In the data rows, the value 128 means zero.
Here is a table of points, one per row:
[150 147 146 103 195  12 156 105 122 119 169 163 111 113  88  81 111 137 132 158  60 123 174  97  50 166  89 106 141 144 107  79 130 138 124 129 166 144  72 160 103  99 121 133 115 182 122 151 114 131 188 200  96 193 116 211 178 104 147 116 213  54 128  98]
[102  69  92 100 111 149 148 127  63 130  89 141 118 115 140 153 105  74 158 131  67 201 104 120 137  97 115  57  54  89 150  96  96  28  77  87 125 168  72 103 182 231 187  47 137 118 126 167 140 119 156 112 149 111 136 164 104 122  87  69 158 117 101 162]
[102 158 158  64 132 117 213 148 187 132 177 148 101 138 143 128 169 127 160 134 233 144 111 150 132 197 164 101 184 120 153 131  66 165  79 126 108 164  76 206 198 118 100 125 221 132 137 142 159 132 119 142 231 148 177  90  87 139 130 135  67  84 118 181]
[203  96  70 139  86 209 157 101 111 101 154 172  95 168  60 145 140  91  88  65 109  78 114 183 146 116 169 122 126 157  70 165 133 152 103 149 111 178 164 116  74  98 118 166 144  94 159 113 124 155 180 149 203 167 142 140  84 113  97 104 237 118 154 177]
[118 139 153 159  81 152 164 137  77 121 122  29 105 161 151 162  78 195 163 136 136 133 154 126 127 133  94 189 115 141 170 205 188 133 221 182  99 228  90 127 105 159 140 160 130 197 166 161 148 176 102 162 119 194 151 140 136 159  68 128 119 105  70 100]
[137  42 173 165 109 112 102 113 122 150  55 183 147 159 126 141 113 148 134 118 117 170 137 107 200 220 161 234 111 140 132 111 109 151 153 138 149  70  96 126  95 106 127  86 183  68 185 144 180 126 137 189  73  88  94 181  62 102  93 160 110  86 151 149]
[156 163 120  70 215 138 167 158 166 122  65 106 157 187  98 110 157 152 152 129 126 152  64 125 136 111 151 124 133  35 196 202 165 114 106  84  98  71 113 187  81 133  90 110  13 130 118  25 157 126 105 149 152 101 110  95 110  74  97 105 170 106 129 114]
[ 51 175  86 151 145 160 114 157 127 131 235  85  73 108 172 155 146 116 183 115 141  86  74 140 126  98 154 180 129  67 109 129  42 127 141 201 157  89 123 185  75 183 150  78 108  71 157  90  62  77  92 173  96 168 118 171 143 103 145 146 138 146 173 125]
[155 161  69 113 130  93 141 167 112 196 128 120 105 204 163  68 111 115  91 116  55 155  71 154 171 111 103 122 145 150 143  97 135 117 101 187  50  95 185  98 121  89 203 145 129 196 121 158 143  89 131 218 154 124 117 118  87 115 197  61  45 174 148 124]
[165 119 105 123 195 167  84 132  81  90 117  88 166  51 128  83  91 174 143 169 112 116 199  68 170 116 125  63 154 106  71 130  51 158  98 183 130  99 113 114 102 168 117 180  83 137 149 109 120 173 173 133 150 101 207  86  88 136  91 160  52 106 191  82]
[ 68 120 142 162 191 197  81 139 138 132 125 167 130 173 102 155 181 174  56 106 104 102 179 118 106 108 170 152 115  95 118 104 111 198  94 148  79 124  80 140 163 109 132 121  79 127  25 181 170 161 134 104  65 145 151 172 114 196 126  89 125 191  54 192]
[166 187 109 146 113 173  67 106 175 111 138 186 132 132 212 122  55 110  97 180 141 156 127 157 135 127  60 115 125 118 117 147  94 173 197  58 205 127 160 243 137 166 161 155 138 133 118  89 114 148 147 138  95 114 104  61  91 182 148  45 144  93 115 133]
[140 110 242 116  89 197 154 129 158  51 119 135  99 111  92 132 111  59 199 117 135 156 124 130 161 138 121 207 138 109 135  95 178 112  84 135 103 113 227 168 176 120 131 107  70 153  98 194 105 133 170 126 112 136 195 133 150 162 190 127 137 117 175  70]
[101 132 168  83 104 127  40 118  89 168 117 114 156 108 122 174 126 161  82 119 123  65 116 229  86 125 171 160 150 131 169 116 140 106 130 167 196 151 126 129 152 162 156 127 119 164  97  83 117 138 239 107 169  86  77  92 201  67 149 158  59  45 125 156]
[ 95 152 112  50  81 118 159 130 133 132  24 132  59  79 141  90 144  92 111 108 105 120 183 201  73 142 185 140 114 114  87 105 119 159 189 125 140  43 138  82 134 139 110 120 152  75 158 163 127 152 102 114 160 201 136  79 140 130 123  97 132 147  41  36]
[ 97 149 100 176 150 107 123 146  99 132  92 117  73 159  90 161 137 108 163 149 130 135 235  88 173 119  95 128 155 166 192 129 179 147  62 170 140  88 192 123 109 182 132 192 190 105  52 101 129  44  97  88 164 155  62 111 110 168 126 180 176  81 108 120]
[175 105 143  42 166  65  73 135 135  85 141 146 139 152 114  91 126  84 122 158 199 111  95 140 179 143 113 151 158 159 115 109 129 180  63 140  86 214 176  85 138 160 177  95 128 131 177  64  67 165  82  85  45 221  71 129 148 146  67 147 106 145  65 105]
[158 103 164 187  82 173 149 149 138  82 178  88 153 187  70  87 182 190  93 213 135 162 131 156 125  89 170  76  68 122  88 142 105 159 102  58 129 141 119 115  90 106 164  54 154 145 129 133 133  82  94 117 159 121  66 139 135 114 197 127  95  98 119  18]
[ 82 170  74  86  43 136  65 139  98 106 146 157 202 133 128  94  97 157 162 166 126 148 172 118  76  74 127 145 177 100 197 158 161 124  72 116 114 157 134 106 158 105  24 137 174  99 171  96  90 202  97 193 106  97 141 154  99 135 220 189 159 162 125 151]
[110 113 105 162 182 104 112 115 123 163 161 166 196  67  98 187 171 135 124 103 195 174 145  73 153  44  78 153  74 138 105 156 176 117 162  84  92  73 117 148 131 111 123 125 133 131 192 127  81  74 212 167 164 175 166  64 156  84 151 128  92 169  74 158]
[190  49 113 135 124 132 127 167 166 136 142 172 101 110 205 203 177 109 127 199 174 125  88 171 124  92  73 132 189  62 139  95 134 140 165 147 142 132  68  40 157  86 117 191 117 118  77 149 120 118 100 183 134  63 159 108 152 124  97 196 177 128 112  89]
[145  81 121 166 118 106 121 162 116 194 168 167 141  79 160 107  92 102  93  74 124 102 159 131 111 134 170 100 130 130 173 178 134 159 106 155 186 135 206 156 197  75 105  47  81 207 195 129 192  55  72  87 144 110 164 148 131 162  68 145 156 143 116  88]
[197 124 135 186 126  89 215 157 181  97  94  56 205 116 204 159 143 105 118 150  68 138 146 118 112 126 199 100 126 175  85 119 154  74 142 151 127 160 204 163 130 119  83  82 125  54  62  97  90 135 146 171 117 129 123 154 119 154 108 158  92 163  89 197]
[ 64 143 113  95 149 105  89  86 153 156  91  83 129 158 132 150 151 158 155 167 102 169  71 189 161  99  85  76 150 186 101 165 141 161 110  76 207 118 155 176 127  83 150 188  69  80 165 220 113 143 108  63 138 134 174 199 124  67 117 173 109 153 155 160]
[118 161 168  96 112 141 144  77 154 109 132 121 161  57 100 102 190 107  81  53 166 186 105 104 132 114  56 104 127 101 116 133 145 103 151 195 201 113 142  87  57 158 109 114 150 180 105 153 192 185 105 142 156 119  33 168 120 205 114 158 121 191 156 158]
[135 195 175 134 164 101 140  34 103 182 105  77 194 192 165 135 135 113 115 126 145  69  96  79  91 140 143 136 121  58 140  50  97 127 129 111 117 219 161  80  95 112 119 125 120  88 185 191 126  50 133  81 133 128 137  60  77 174 173 107 176 103 154  99]
[ 99 116  75  75 178 151 129 141 104  91 142  58 114 200  67 148  95  47  73 130 119 124 135 121  61 161 108 148  99 173 133 123 150 112 155  73 132 115  95 157 114  97  91 110 219 168 109 129 100  94 150 117  72  76 145  95 146 151  63 160  98 200 216  82]
[173 125 199 117 114  94 166 168  81 123 170 154 108 151 109  70  43 137 158 138 129 109  82 141  68 117 125 148 110 163  45 157 131  67 107 141 128  72  65 119  95 151 149 201 117 118 153 107 175  75 114  40  94  81 142 106 119 180 181 165 126 155  64 191]
[115 143 149 215 102  86  94 139  56  35  72 134 113 103 233 112 161 131  61  36 171 175 105 141 102 215 123  96 137 114 118 159 134 128  87  95  37 140 104 146 142 116 145 166 125 118 123 106 131 117 119 100 138 150 120 147 183 105 148 132 159 149 187 108]
[159 105  90  70 159 148 114 134 127 157 175 125 138 128 141  90 163 139 170 106  97  44 125  73 206 180 130  92 108 158 169 197  91 129 200  71  85 121 152 131 137 159 132 129 129  69 117 193 117 154 113 125 160  59  97 119 255 162 187 134 138 111 116 140]
[ 57 102  91 164  91  85 121 127 107 113 157 107 124  70  41 124 119 202 106 135 135 144  86 108 160 151 128 160 147 196 131  16  79  27 179 124 123 151 150 155 118  65 116 148 100 117  83  87 141 151  82  94 137  84 142  90 114 123 101  52 168 140 101  99]
[162 154 181 124 167 143 121  73 187 120 144  66  22  65 131 151  27 140 102 169 144 123 165  80 114 144 145 120 123  88 146 196 111 127 110 112 104 135 183  43 130  59 151  91 178 129  92 113 149 133 106 116 116 137 111 133 109  14 152 103 139 168 126 186]
[ 68 166 162 166 108 146 206 197 173 165  93 174 126 111 105 170 133 141 142 113 121  43 102 141 166 111  87  43 130 177 141  83 139 173 195  75 110 113 100  46 172 177  98 116 112 154 175  49 131 143 139  97  64 142 146 147 122 118 161 106 109  97 216 154]
[140  96  70  91  68  90 115  25 180 129 135 148 166 168 152 129 142 134 222  96 145 146 125  34  65  94 216 129 131 139  66 142 170 167 145 158 112 130 124 130 130 164 166 179 156 204  70  96 107  98  95  80 100 107 122 161 124  90 117  76 105 111 171  95]
There is one direction along which these points spread out most. How many in every 100 of the points above lie lower along it than each point below? Round to a whole number. More than half of the points above lie lower than the first one.
[102  69  92 100 111 149 148 127  63 130  89 141 118 115 140 153 105  74 158 131  67 201 104 120 137  97 115  57  54  89 150  96  96  28  77  87 125 168  72 103 182 231 187  47 137 118 126 167 140 119 156 112 149 111 136 164 104 122  87  69 158 117 101 162] 35
[190  49 113 135 124 132 127 167 166 136 142 172 101 110 205 203 177 109 127 199 174 125  88 171 124  92  73 132 189  62 139  95 134 140 165 147 142 132  68  40 157  86 117 191 117 118  77 149 120 118 100 183 134  63 159 108 152 124  97 196 177 128 112  89] 26
[197 124 135 186 126  89 215 157 181  97  94  56 205 116 204 159 143 105 118 150  68 138 146 118 112 126 199 100 126 175  85 119 154  74 142 151 127 160 204 163 130 119  83  82 125  54  62  97  90 135 146 171 117 129 123 154 119 154 108 158  92 163  89 197] 68
[140  96  70  91  68  90 115  25 180 129 135 148 166 168 152 129 142 134 222  96 145 146 125  34  65  94 216 129 131 139  66 142 170 167 145 158 112 130 124 130 130 164 166 179 156 204  70  96 107  98  95  80 100 107 122 161 124  90 117  76 105 111 171  95] 62
[115 143 149 215 102  86  94 139  56  35  72 134 113 103 233 112 161 131  61  36 171 175 105 141 102 215 123  96 137 114 118 159 134 128  87  95  37 140 104 146 142 116 145 166 125 118 123 106 131 117 119 100 138 150 120 147 183 105 148 132 159 149 187 108] 82
[137  42 173 165 109 112 102 113 122 150  55 183 147 159 126 141 113 148 134 118 117 170 137 107 200 220 161 234 111 140 132 111 109 151 153 138 149  70  96 126  95 106 127  86 183  68 185 144 180 126 137 189  73  88  94 181  62 102  93 160 110  86 151 149] 65
[118 139 153 159  81 152 164 137  77 121 122  29 105 161 151 162  78 195 163 136 136 133 154 126 127 133  94 189 115 141 170 205 188 133 221 182  99 228  90 127 105 159 140 160 130 197 166 161 148 176 102 162 119 194 151 140 136 159  68 128 119 105  70 100] 94
[102 158 158  64 132 117 213 148 187 132 177 148 101 138 143 128 169 127 160 134 233 144 111 150 132 197 164 101 184 120 153 131  66 165  79 126 108 164  76 206 198 118 100 125 221 132 137 142 159 132 119 142 231 148 177  90  87 139 130 135  67  84 118 181] 29
[173 125 199 117 114  94 166 168  81 123 170 154 108 151 109  70  43 137 158 138 129 109  82 141  68 117 125 148 110 163  45 157 131  67 107 141 128  72  65 119  95 151 149 201 117 118 153 107 175  75 114  40  94  81 142 106 119 180 181 165 126 155  64 191] 47
[ 64 143 113  95 149 105  89  86 153 156  91  83 129 158 132 150 151 158 155 167 102 169  71 189 161  99  85  76 150 186 101 165 141 161 110  76 207 118 155 176 127  83 150 188  69  80 165 220 113 143 108  63 138 134 174 199 124  67 117 173 109 153 155 160] 6
[ 57 102  91 164  91  85 121 127 107 113 157 107 124  70  41 124 119 202 106 135 135 144  86 108 160 151 128 160 147 196 131  16  79  27 179 124 123 151 150 155 118  65 116 148 100 117  83  87 141 151  82  94 137  84 142  90 114 123 101  52 168 140 101  99] 38
[175 105 143  42 166  65  73 135 135  85 141 146 139 152 114  91 126  84 122 158 199 111  95 140 179 143 113 151 158 159 115 109 129 180  63 140  86 214 176  85 138 160 177  95 128 131 177  64  67 165  82  85  45 221  71 129 148 146  67 147 106 145  65 105] 97
